(in the rows, 100 means zero)
Rotation paths and how fast each direction turns (degrees each step):
Each turn is a multiple of 5 degrees from 10 to 175, or 0.
Each row of a path follows its step; steps can be skipped.

step 1: 77  120  94  97  107  88  106  119  89  94  95  108  109  59  119  97  70  113  107  117  108  97  120  112  90  75  96  110  99  92  72  111  103  64  57  63  82  83  116  87  119
step 3: 81  86  117  83  89  116  111  64  106  99  56  108  81  91  87  109  71  96  116  100  96  91  73  71  135  105  88  106  128  93  116  80  114  105  121  105  70  95  85  124  105
step 4: 89  108  81  85  96  94  84  104  100  111  110  109  124  74  111  95  100  128  130  109  109  92  108  115  82  42  87  92  107  114  95  103  83  63  75  106  86  109  92  62  101
step 13: 66  137  102  83  117  130  93  94  111  75  110  84  117  87  93  86  98  68  87  104  103  108  84  97  122  101  120  107  97  123  122  74  109  124  104  138  101  127  102  79  88
step 14: 91  103  103  74  98  115  112  99  98  138  112  139  102  101  102  83  81  139  108  100  97  82  111  97  99  124  97  80  95  91  96  96  108  107  85  91  64  42  89  96  112
step 16: 91  100  114  87  123  115  96  111  109  93  107  59  121  87  87  100  94  75  106  120  110  146  88  90  146  100  109  104  89  90  109  79  90  132  121  121  72  104  114  109  115
step 18: 99  108  89  117  80  96  105  83  97  105  104  76  59  110  115  112  117  79  100  103  91  101  94  102  85  142  125  68  106  134  123  114  79  101  77  93  110  122  101  59  117
step 22: 105  113  107  56  68  109  82  100  91  121  90  109  93  111  134  107  72  92  108  102  106  93  122  105  96  66  113  108  119  80  124  93  98  133  83  93  62  88  92  122  99
step 24: 126  100  106  81  107  135  111  104  108  96  94  99  83  118  89  92  111  107  98  85  123  137  59  108  100  132  94  92  109  122  83  80  92  118  127  128  101  68  122  100  110
step 27: 97  113  114  78  118  102  114  123  103  92  99  88  83  116  125  85  98  100  82  108  114  123  79  110  82  137  90  100  121  90  94  80  93  121  117  71  105  45  118  124  119
Directions:
95  93  113  97  94  105  102  91  101  100  98  94  106  112  95  97  96  103  107  96  95  90  102  95  99  106  90  98  95  89  97  105  101  101  92  102  109  103  107  98  102 -> 125
98  95  107  106  101  113  100  114  103  95  108  92  105  95  103  94  102  98  101  106  99  103  101  101  98  98  96  114  96  106  99  95  98  102  99  88  104  103  108  111  100 -> 100
98  99  106  100  93  101  108  97  103  88  103  101  104  95  105  107  101  101  106  92  110  105  91  102  93  103  108  100  93  99  103  105  92  82  99  95  98  101  101  92  94 -> 130
109  108  105  98  95  100  99  106  110  100  89  94  98  96  100  96  96  108  99  101  101  108  87  91  96  100  101  101  89  94  109  100  114  107  102  100  101  97  95  99  107 -> 135
106  102  104  105  100  120  100  97  96  108  109  107  105  101  106  98  104  107  97  90  98  107  100  107  107  95  97  99  94  95  103  104  96  101  106  110  94  101  94  99  106 -> 40
97  93  96  95  94  99  103  100  96  95  96  98  102  97  106  108  103  114  91  107  87  101  103  101  90  99  96  113  100  95  91  101  97  103  96  103  89  98  93  96  98 -> 135

step 0: 92  99  144  110  99  120  85  128  116  81  100  96  109  93  101  98  97  111  131  108  119  115  50  71  93  106  99  113  55  125  107  101  103  91  65  119  96  109  121  96  97
step 5: 117  99  146  127  108  112  112  112  129  91  67  102  106  106  78  128  101  110  133  76  104  101  89  96  88  113  93  102  77  118  97  98  133  90  85  104  90  124  143  109  115
step 6: 105  94  140  115  125  119  126  98  132  94  126  129  90  128  106  106  104  100  115  108  133  103  54  119  106  99  66  93  96  104  113  118  106  99  79  104  112  109  100  109  132
step 7: 78  96  128  75  98  120  130  116  111  71  125  87  94  98  113  89  93  130  150  87  120  101  74  98  85  110  98  113  98  135  81  118  88  119  96  100  114  104  115  76  122
step 8: 106  86  132  118  94  94  99  117  119  88  109  104  123  100  138  128  72  109  125  54  125  133  82  87  84  99  96  99  118  114  105  97  92  102  70  119  80  116  115  80  89
step 9: 92  99  139  125  105  139  108  121  116  126  106  89  114  100  74  123  110  77  125  88  121  118  64  96  92  101  90  113  114  114  118  79  114  132  94  101  119  130  120  94  94
step 12: 88  84  140  107  111  96  127  123  127  83  110  107  104  96  107  122  66  115  152  107  99  111  88  87  80  121  93  108  126  99  90  83  121  108  79  79  109  109  112  82  130
step 19: 95  115  148  135  103  88  106  111  131  89  88  91  94  127  105  123  103  137  134  106  136  89  91  83  90  85  103  114  97  104  105  117  131  101  80  116  89  112  117  98  117
step 23: 98  112  125  132  102  132  113  123  135  112  89  89  92  98  74  120  93  104  138  95  112  106  74  118  75  97  96  134  131  117  107  112  137  126  98  104  99  95  90  110  94
step 26: 83  86  117  124  95  119  131  128  119  68  91  84  117  102  99  110  95  123  158  111  93  124  91  75  89  134  87  101  97  123  94  97  113  103  79  104  70  112  109  91  104
Directions:
102  100  92  106  97  109  95  107  100  112  104  98  105  92  95  100  99  97  93  91  99  104  100  102  95  89  103  94  115  104  100  105  98  107  107  105  102  96  109  97  92 -> 55
101  106  103  100  91  96  91  95  103  101  98  95  100  109  99  114  100  108  103  93  107  103  104  98  108  90  104  104  102  102  100  89  95  105  108  100  107  105  88  94  95 -> 70
104  87  106  93  99  104  92  98  99  106  96  110  88  105  100  106  97  105  100  104  98  99  96  107  95  102  103  100  111  99  91  89  93  96  99  101  89  92  102  101  103 -> 170
106  93  96  95  111  107  91  100  105  91  105  98  100  100  92  93  94  107  97  93  93  100  94  102  111  99  93  97  92  107  98  95  109  96  102  108  98  100  96  97  91 -> 10
101  105  99  95  93  93  99  107  100  101  108  99  102  97  101  94  101  116  96  105  101  107  98  92  92  103  104  103  92  109  90  104  87  95  94  105  102  93  98  100  93 -> 100
94  112  97  101  101  96  91  102  99  102  92  103  105  90  92  95  104  100  103  92  102  110  87  99  105  113  107  103  105  93  105  93  98  98  97  99  90  106  99  101  98 -> 80

step 0: 102  105  85  66  119  117  138  105  91  88  105  106  105  71  87  134  116  98  101  82  101  109  61  107  99  98  95  125  109  66  110  121  85  75  92  121  114  88  71  121  106
step 3: 115  115  65  57  94  67  138  106  127  112  104  65  102  96  124  112  97  113  96  88  94  109  90  109  105  100  132  119  72  86  99  119  78  119  105  116  87  105  98  91  96
step 4: 88  123  74  99  99  106  102  109  104  88  89  131  106  107  103  90  104  104  59  65  125  102  57  87  106  82  106  130  91  110  90  79  87  103  92  101  51  77  80  99  112
step 5: 90  121  80  83  140  140  117  72  102  77  102  103  106  79  111  119  96  55  106  107  73  106  84  101  109  83  80  121  86  119  113  91  85  97  96  101  114  84  76  94  82
step 8: 92  120  95  94  104  87  123  84  109  111  95  70  98  85  104  111  85  63  73  79  113  117  85  100  82  92  107  110  90  99  74  102  45  127  80  96  105  85  119  99  64
step 9: 97  124  96  101  81  135  123  98  100  87  95  107  112  105  76  94  107  73  98  122  107  88  88  105  91  91  101  97  81  113  79  69  72  120  103  136  49  95  87  110  127
step 12: 96  120  122  95  103  89  136  124  91  110  110  106  83  126  68  97  119  64  110  91  106  134  121  106  113  60  107  108  85  114  83  94  92  122  91  96  108  70  87  96  125
step 13: 118  123  71  130  88  111  125  112  119  93  94  61  80  108  103  121  114  72  95  93  111  103  94  128  84  102  101  125  111  71  111  92  62  99  116  119  114  77  122  94  100
step 17: 92  127  105  123  118  84  136  143  120  97  84  122  55  101  99  80  107  85  85  103  103  129  86  126  98  114  105  108  111  124  88  98  108  109  113  108  105  90  66  107  105
step 18: 106  98  77  81  116  105  133  116  103  107  62  82  102  70  101  135  95  97  116  106  119  143  73  113  85  99  70  123  105  69  95  97  88  99  99  124  107  108  105  77  106
Directions:
98  100  106  102  94  108  97  110  105  101  100  96  88  103  102  104  99  109  101  108  102  105  92  96  100  90  99  100  100  106  96  92  108  105  91  88  92  99  96  95  112 -> 135
108  93  100  103  97  89  96  90  95  98  94  97  104  109  94  106  96  101  100  101  102  101  88  98  100  99  107  96  102  104  104  102  96  107  98  99  106  84  85  105  103 -> 90
103  97  98  108  103  104  107  97  93  89  102  111  97  103  102  103  102  99  96  108  101  109  91  96  87  92  107  103  106  92  100  96  89  97  105  103  96  110  99  96  96 -> 80
97  99  99  101  99  102  95  96  100  109  98  106  105  110  104  103  97  94  97  95  107  103  99  94  101  108  99  92  106  90  104  94  108  112  105  107  82  98  106  98  102 -> 145
109  98  116  99  101  98  102  104  102  109  101  104  101  89  93  102  97  99  97  100  99  94  89  105  94  100  90  93  102  98  92  106  96  109  100  106  99  111  99  107  103 -> 40
92  101  110  99  86  108  93  91  104  97  107  92  103  108  100  91  101  91  102  98  106  99  102  101  101  91  101  94  101  103  98  92  87  104  99  104  107  105  102  102  97 -> 20

step 1: 99  74  92  102  70  95  102  91  96  41  101  68  129  109  121  107  113  82  122  103  133  112  113  118  128  62  89  105  94  104  130  118  81  91  77  87  82  93  99  103  112
step 6: 91  86  106  91  68  92  125  137  78  75  98  65  131  110  151  112  106  110  96  66  98  109  112  114  89  80  108  131  80  100  94  108  98  91  110  80  128  82  89  81  93
step 8: 89  75  111  129  73  83  128  88  120  80  103  55  135  104  128  113  95  103  60  116  130  120  122  86  90  89  71  123  105  90  101  99  105  105  96  76  119  105  81  102  85
step 10: 92  70  83  120  107  99  76  79  103  87  106  91  127  128  134  66  106  94  86  106  105  95  117  93  102  92  83  131  97  89  108  143  94  112  125  79  122  75  58  94  73
step 16: 81  86  92  108  60  128  90  115  66  70  92  91  113  136  87  107  112  72  93  76  126  80  134  105  116  64  97  106  120  101  93  86  91  116  118  92  122  102  74  116  84
step 18: 107  67  106  137  51  102  103  86  81  72  99  110  107  105  125  128  94  82  105  108  113  104  107  97  146  80  86  106  133  86  129  109  105  143  111  100  110  98  102  100  114
step 21: 112  80  92  108  94  118  71  112  68  76  103  88  63  119  125  105  76  105  99  101  117  106  102  141  114  71  106  111  114  97  118  130  118  97  117  76  143  78  70  87  95
step 25: 80  66  105  117  80  73  108  103  97  104  117  78  120  101  98  118  87  108  89  88  85  125  83  127  100  59  63  128  105  71  115  89  97  126  128  84  118  73  70  107  96
step 26: 109  77  88  124  108  102  81  84  85  97  92  62  107  130  115  108  103  93  86  114  106  120  97  88  98  68  61  128  85  78  113  87  83  111  109  56  118  84  57  117  79
step 27: 107  75  64  91  97  104  112  103  100  77  97  69  115  142  130  119  96  100  81  87  113  82  93  90  123  77  77  129  93  90  87  82  73  114  135  83  110  74  87  77  74
Directions:
94  88  95  103  96  98  97  97  94  108  101  107  100  90  107  98  100  99  98  104  91  107  88  111  97  109  108  103  102  96  106  110  103  107  105  105  108  98  100  98  102 -> 100
98  104  102  103  102  104  111  108  91  104  105  93  105  99  102  101  101  99  98  98  107  104  102  113  92  98  103  92  101  105  93  101  116  90  102  107  102  112  97  100  96 -> 45
107  96  95  101  92  102  115  103  102  95  103  104  96  99  101  110  99  96  101  110  108  101  97  90  97  108  101  92  96  101  99  99  90  101  98  103  109  107  100  88  105 -> 70
99  98  105  98  100  97  106  110  103  94  113  103  103  103  100  92  105  104  113  97  94  110  93  104  99  95  98  95  90  91  103  99  93  101  101  108  87  98  98  99  101 -> 135
99  102  97  91  105  104  101  98  111  94  106  97  92  96  107  104  113  87  99  103  90  100  103  102  103  97  95  95  98  96  100  105  100  97  108  97  108  105  109  109  92 -> 110
104  99  98  97  103  101  96  93  94  94  105  93  102  96  108  95  95  99  93  111  95  103  110  101  90  108  100  102  93  111  104  105  91  99  96  96  85  107  96  100  96 -> 155
102  101  105  91  106  99  100  102  95  83  98  103  104  96  84  101  95  91  97  102  107  103  96  99  101  110  94  103  95  95  103  108  109  99  100  102  103  90  95  102  96 -> 160
104  95  96  98  105  98  102  98  113  109  91  104  107  101  107  97  98  100  95  90  101  105  97  97  88  105  85  100  96  96  93  97  101  99  106  98  100  99  91  93  92 -> 20
